Each row is where one point has got to under a steady rotation. How many ticks took it there?
The counts run from 0 to 348.
[-12 -17   9  -1   7   8   2  -9  -1 -13   0  16   6  -2 -17  -9 -16  -4
 -14   4  -3   6  10   6 -13 -16   5 -13  21  15 -11   7   1   4  -1  19
   6  -3   2  -7  -2  -8  -3   2   0  -1  10  -5  -7  -2  -6   6   3  -1
 -10   8  -5   1   0  -6  -3  -8 -10   1 -13   6 -12   8   9  21  -6   6
 -10] => 236
[  3  -8   0   9   6   6   6  -5  -2  -1  12  19   2  -9 -15  -9 -14   2
 -16  -2  -5  16  -4 -14 -11  -8   2 -14  16   7   1   4   4  -1   9  16
  -6 -10  -3 -14  -4   9   9   8  -2  -5  -1  -4 -17  -4  -4   4  -3   6
   2   8 -14  -1 -18   1  -9 -15  -1  -6  -2  -6  -1   1  12   4  -2 -23
 -12] => 183
[ -4 -13   6   1  12   4   2 -10   1  -3   6  17  -4 -14  -9 -15 -10   2
 -11  -5  -3   8  -2  -6 -13  -5   6 -14  13  11  -9   7   5  -5   2  19
   1 -10   0 -12  -5   1   2   3  -3   3   3 -12 -17   3   6   1  -2   8
  -7   7 -14   5 -18   1 -13 -23  -6  -7  -9   4  -4  -2  16  10   4 -10
 -13] => 36
[ -8 -21  -2  11   4   5  10  -5  -8 -19   0  14   2  -1 -13 -15 -13  -7
 -15   1  -5   9   5   4 -12 -12   0 -12  17  10   0  11  -7  -2  -4  23
   1  11   4 -18  -1  -1  -6   8   1   0   9  -3  -7  -4  -7  -2  -4  -4
  -3  11  -3   6  -7  -2  -1 -22   0  -7  -5 -11  -6   2   3   9  -4  -3
 -11] => 105
[  3  -2   7   7   6  13 -13  -1   0 -10   2  13   7 -12 -16  -5 -11   0
  -9  -6 -13   4   0 -10 -13 -15  -4  -6  10  18  -9  16  -1  -2   3  15
  12 -10 -10  -6   4   4   5  -9  -3   1   4  -6 -20  -7   3   5  -2   1
  -1  10  -9  -5 -10  -5  -9 -18   2   6   1   8  -3   2  18  15  -3  -3
 -12] => 142
[ -3  -3   0  10  12   4  -7  -3  -2 -11   5  19   1  -3 -10  -3  -5  -1
 -13   1  -8  10  -1  -8 -16 -14  -6 -15  11  19  -5  10   2   4  -1  12
   5 -20  -9   0  -6   5   7   1   8 -11  -1 -10  -6   9  -2   9   4  -2
   5   4 -18  -7 -14   3  -8 -12  -5   2  -8   0   1  16  15  17  -3 -11
  -7] => 17
[ -4 -18  -5  10   2   7   8  -1  -8 -13   1  14   6   1 -15 -18 -17  -9
 -14  -5  -6  10  10   0 -14 -17  -1  -7  17  11  -1  12  -7  -1   0  23
   2   9   1 -12   3   4   3   5   1  -3  10   0  -7  -9 -11  -4  -1  -3
  -3  10  -3   1  -5  -1   0 -22   3  -6   2  -8  -3   0   4  10  -6   1
 -15] => 280
[ -4  -8   9  13   0   6  -2 -17  -7 -17  -2  19   3   4 -21  -3  -8  -4
 -10   3  -4  12   5  -8 -11 -18   4  -9  23   9  -1  11   2   2   1  12
  -1  -2  -3  -6  -8   6   1  -2  -2  -3   3  -4 -10  -5 -12   0   2  -9
  -7   8 -12   4  -4   2   2  -2 -12  -3  -5 -11  -4  15   6  21  -9  -5
  -8] => 79
[  1 -10  14   9  -4  10  -7 -15  -8  -9  -2  15   8   2 -21  -3  -9  -3
  -4  -2  -8   7   4 -16 -11 -19   6  -9  20   9  -2  10  -5  -1  -5  14
   3  -6  -6  -7   1   9   1  -7  -2   1   6  -7 -13 -10  -4   0  -2  -3
 -11   3 -13   8  -1   0   4  -1 -13   1   2 -11   4   6   9  15 -16  -7
 -13] => 74
[ -4  -5   1  10  11   7  -8  -3   0 -12   8  14  -3 -14  -6 -12  -5   2
  -8  -5  -9   9  -6  -6 -11  -4  -6 -17   7  16  -7  11  -3  -3   0  16
   5  -9  -4 -11  -3   2   4   1   0   0   2 -10 -15  -2   7   3  -2   5
   4   8 -15   2 -21   0 -12 -26   1  -1  -8   2  -4   2  16   9   7 -11
  -8] => 312
[ -6 -20   7   6   2  10   0 -12  -3 -14   4  10   6 -11  -8 -10 -11  -2
 -11   0  -6   4  -8  -5 -16  -7   4 -27  22  12  -6   0 -12  -3   0  20
   1  -8   2 -23   2  -1  -9   5   0   0   8 -10  -7  -4   3   8  -3  10
  -8   1  -9   1  -4  -3  -1 -12  -4  -5  -9   0  -6  -1   6   2  -8 -10
 -10] => 76
[ -1 -12  -2  14   7   9  -8   0  -4 -16  14   7   3  -4 -11  -6  -9   2
  -5  -5 -10  19  -5  -4  -6  -5  -5 -20  10  12  -4   7  -7   0   5  20
  -2  -5 -10 -18  -2   6   4   5   6  -7   4  -1 -21 -11  -3   5  -4   5
   6  11 -13   2 -18  -3  -3 -22   6   0   2  -7   0   0   8   2  -3 -10
  -6] => 138
[  0  -1   0  23   2   5 -12  -5 -12 -18   4  15   0   2 -12  -3   1  -4
  -6  -2  -9  13   0 -11 -11 -15  -8  -8  11  15   1  18  -6   1  -6  14
   2  -4 -10  -6  -4  13   8  -3   3  -3   0  -7 -11  -4  -4   0   0  -5
   5   8 -16   7 -15   4  -2 -18  -1   0  -1 -12   5  10  10  15  -8 -10
  -7] => 294
[  3 -15  -4  10   6  10  -3   4  -3 -11  10  11   8  -3 -23  -8 -17  -5
 -14  -8  -7  12   3  -1  -6 -16   1 -11  11  11  -5   9  -1   1   3  18
   3   1  -7 -13   3   5   8   0   6  -3   6   6 -21  -8  -4   6  -2   1
   3  15  -4  -5 -13  -7  -2 -23   7   3   7  -8  -1  -5   9   2  -4  -8
 -11] => 133
[  1 -22   3   4  11   6  -1  -4   0  -1   5  15   6   3 -21  -1 -14  -6
 -13   0  -1   9   7   0 -11 -15   9 -20  18  16  -6  -1   2   3  -1  17
   1 -15  -8  -6   0   1   7   6  15 -12   5  -3  -8   4  -3  12   5   1
  -6  10  -9  -8  -6  -6   2  -4  -8   5   3 -12   5   4   9   8 -14  -8
  -8] => 213
[  3 -10  12  13   2   5  -9 -14  -8   1   0  18   0   2 -21  -5  -5  -2
  -6  -4  -3   6   4 -15 -11 -17   8  -8  15  15  -3  11  -2  -4  -8  12
   2 -12  -9  -1  -1  14   8  -4   3   0   3  -9 -13  -1   3   0  -4   1
 -11   5 -15   6  -8  -1  -1  -7 -13  -2   4 -15  11   6  14  12 -14 -12
 -12] => 204
[ -3 -12   2   5   5  14  -4  -6  -1 -19   1  15  12   0 -26   2 -16  -5
 -16   5  -6  14   4   2  -9 -19   1 -13  20  12  -2   5   4   6   7  13
   4  -3  -7  -9  -2  -1   1  -2   4 -10   3   2 -12  -7 -13   8   5  -4
   3  11  -6  -7  -6  -6   3  -5  -4   7  -1  -2  -8   8   7  16  -8  -7
  -7] => 253
[ -9  -4  10  16  -3   7  -5 -14 -10 -26   0  16   2   1 -13  -6  -2  -4
  -4   4  -8  10   0  -8 -14 -13  -4 -11  19  12  -1  16  -9   0  -3  14
   3   3  -4  -8  -3   5  -1  -3  -5   0   8  -6  -7  -7  -6   1  -2  -8
  -4   4 -12  10  -4   3   2 -11 -10  -5  -8  -6  -8  13   8  21  -7  -1
  -8] => 260
[ -7 -10   5  11   3   8   3  -8  -9  -7   4  17  -1   9  -3 -12  -7  -1
  -8  -2  -3   5  11  -7 -22 -12  -3 -13  18  21  -3   9  -8   2  -9  22
   3 -12  -2  -2   0  12  11   0   5 -10   9 -10   2   2  -7  -1   2   0
  -6   5 -19   5  -5   7  -3  -1  -5  -4  -8  -5   2  15   8  16 -14  -1
  -8] => 180
[ -8 -22   8   9   2   9  -1 -13  -6 -14   7   8   4   4 -12 -12 -12  -4
  -3  -4  -3   8   1   0 -12  -8   8 -24  20  11  -7   1 -13  -1  -3  24
   0  -1   0 -18   1   2  -3   8   3   0  13  -4 -11 -11   0   0  -6   7
 -12   5  -8   9  -1  -2   4 -11  -7  -6  -2  -9  -1  -1   5   4 -14   2
  -6] => 240
[-10  -4   3   7  11   9   1  -3  -3 -12   7  16  -2   3  -4 -14  -9   3
  -9  -2  -6   8  13   3 -18 -12  -5  -8  12  21 -12  12   0   4  -4  22
   8  -9  -3  -1  -4   3   7  -1   2  -5  10  -9  -7   3  -5  -1   3   0
  -2  10 -14   0 -12   4  -9 -14  -4   0 -11   6  -6  16  13  22  -2   5
  -7] => 321
[ -2  -7   4   4   7  14 -10   4  -1  -8   6  13  10  -5  -9  -3 -12  -1
 -11  -4  -8   2   4  -6 -15 -17  -6 -15  12  21 -10  10  -5   5   0  17
  15 -17  -9  -4   8   7  10  -9   5  -9   7  -5  -8   0  -1   5   5  -2
   2   6 -11  -9  -6  -4  -6  -9   2   7   0   9  -1  10  15  17  -9  -3
  -8] => 152
[ -1  -8   8  10  -2  10  -9 -10  -5 -16  -1  16   9   1 -25  -2 -10  -6
  -9   3  -6  11   8  -7  -8 -22   4  -6  19  11  -2  16   0   1  -1  12
   5  -1  -7  -6  -4   4   2  -7  -4  -2   5   0 -14 -12 -10   3   0  -8
  -5  11 -10   4  -3  -2   5  -3  -8   3   1  -8  -2  10  10  21 -11  -4
 -10] => 254
[ -4 -18   8   7  -2   9   2 -12  -5 -13   3  14   5  -5 -17 -15 -12  -3
  -8  -4  -5  11   1  -5  -9 -11   9  -9  19   5  -7  10  -6  -4   2  20
   0   8   2 -17  -2  -1  -4   3  -8   6  10  -2 -19 -13  -2  -2 -10   2
 -12  12  -7  12  -6  -2  -1 -17  -6  -6  -3  -8  -6  -2   6   9  -4  -3
 -14] => 245
[ -7 -21   0   2  12   3  16  -6  -2  -3   3  18   0  -6 -12 -18 -17  -2
 -18  -4   0   6   8  -1 -15  -9   7 -14  19  11  -3   4   4  -1   0  22
  -1  -5   3 -10  -2  -3   3   8   2  -3   8  -8  -6   7  -4   3   0   5
 -10   6  -6  -3 -12  -1  -8 -19  -6  -5 -10   0  -6   3  10   8  -2  -4
 -12] => 201
[-11 -15   4   3  12  10   2  -1   1 -11  10  12   3  -3  -2 -10 -14   4
 -13  -2  -3   8   4   4 -19  -5  -4 -23  15  20 -12   1  -2   5   2  23
   3 -16  -2 -12   1   0   4   7   6 -13   7  -6  -7   3  -6   9   4   6
   4   8 -12  -8 -10   3  -7  -9  -2   1 -12   7  -5   9  11   9  -4  -6
  -3] => 337
[ -2 -13   1   6   1  11  -2  -6   0 -17   2  15   8 -17 -14 -10 -15  -4
 -18   0  -9   9  -7  -5 -10 -10   2 -15  17   8  -2   7  -2  -3   8  16
   4   1   0 -22   1  -2  -6   2  -6   2   4  -3 -14 -11  -2   8  -3   3
  -2   4  -4  -3  -7  -6  -6 -23  -1  -1  -5   4 -10  -5  12   4  -1  -9
 -13] => 262
[ -8 -12   0  14   2   9   1  -4  -9 -12  13   9  -1   2   0 -20 -10   2
  -3  -8  -7  10   2  -4 -15  -2  -6 -19  14  12  -9  10 -15  -2   0  25
  -1   0   0 -17   2  10   5   6  -3  -3  13  -6 -13  -8   0  -4  -7   7
  -2   7 -16   8 -14   6  -4 -17   3  -9  -5  -2  -1   4   6   5  -5  -2
  -9] => 155
[-11  -8  12   5   8   3  -5 -15  -4 -16  -2  19   0  -8 -12  -6  -2  -2
  -9   5  -3   6   3  -1 -15 -15   3 -12  16  14 -12  13   1   1  -5  16
   3  -9  -1  -4  -9  -3  -5  -2  -2   6   4 -11 -10   4  -1   6   1  -1
 -11   5 -12   5  -7  -2  -4 -12 -15  -1 -14   3  -9  11  14  23  -3  -3
  -6] => 226
[ -5  -2   0  15   4   9 -13  -5  -4 -25  -4  17   5 -13  -8  -1  -4  -3
 -11   5 -12   5  -9  -4 -14 -12 -10 -15  16  18   0  14  -6   1  -3  11
   8  -6  -4 -11   1   1  -2  -5  -1  -4  -2  -9  -3  -3  -4   6   4  -4
   3   2 -12  -2  -8  -3  -6 -19  -3   2  -9   4  -8   7  13  18  -2  -9
  -7] => 277
[ -6 -20   4  10   5   7  -2 -13  -7 -14   9  12   2   0 -18  -6  -9  -3
  -6   1  -3  17   0  -3  -5  -6   7 -17  18   6  -4   2  -4  -2   7  20
  -6  -1  -4 -18 -10   3  -1   9   0  -2   4  -2 -19  -8  -2   4  -6   2
  -6  10 -12  11 -10  -1   3 -11  -9  -3  -2 -16  -3   2   4   5  -7 -10
  -7] => 234
